One turn sends every row of this set to another row. A few are shown first. Where does it send the rows asked after them?
kiso: -11  -3   0 -18  -2 -11 -27   5  11 -11 -10  32  11  24  -1
ver:  -7  16 -34  17  22   0   4  22  -2   1 -10 -29   6  -7 -12
loz:  -7  -9   4  -7  -4 -12  -3   9 -24 -20 -12  33 -17   7  -1
fus:  -1  13   0 -15 -11   9   8   4  19  12   5  31   3  24  15
Pev:  12   2   8  17   5   5   7   8 -15   0  32 -22 -20  21 -10
Pum:   9  17  21   8   0 -15 -21 -20  -8  12 -24  11   2 -19  -7
gula: -23   1   3 -12  -4   3 -13  19  11 -19   2 -27  13  27 -22
sasa: -16  -6   3   0   3  -4 -44  23  -4  -4   6 -19  -2  23 -13
Zeg:  18   7  -5  -7 -11  19   3 -13  33 -12  10 -19   3  -4  11
kepor: -14 -10   5   6  -9  -1   8   2  -8  39 -23  -7 -17  18  -3
didu:  10   8   7  -8   7  -3   7  14  -9  12  16  32 -21  -2   6
zap:  -8  29 -31  19   9  -2  16  -5  -7  -5  -3 -21  27  -8  -2
let:  -7  12   5   3   6   3 -14  23  -9  24  35 -17 -10  11  -9
raf:  -3  14  -9  -3 -33  13  -1 -30  13 -12   0  -6  10   0  21
ros:  -5  -2  -5  -6  -7 -14  -2 -25 -17 -37  11 -11  -2 -16 -13
femug: -27 -10   2   0 -11 -10   0  -3  -8  31 -29  -4  -5  24  -9
tos:   6  24  21  -1  -3  -7 -17 -15  10  21 -24   7  10 -18  -3
sib:  -6   4  -4  -1 -25   5   6 -14 -18 -28  -8  -4 -13 -27   9
Gami:  -2  14 -38  29  19  -8  -7  -4  -4   2  -1 -23  16  18  -9
govi:   9  10 -31  31  12   2  -1   0  -3 -18 -23 -23  13  -3   5

fus goes to -> kiso
Gami goes to -> govi
gula goes to -> ros
Where do these go?
sasa goes to -> sib
femug goes to -> Pum

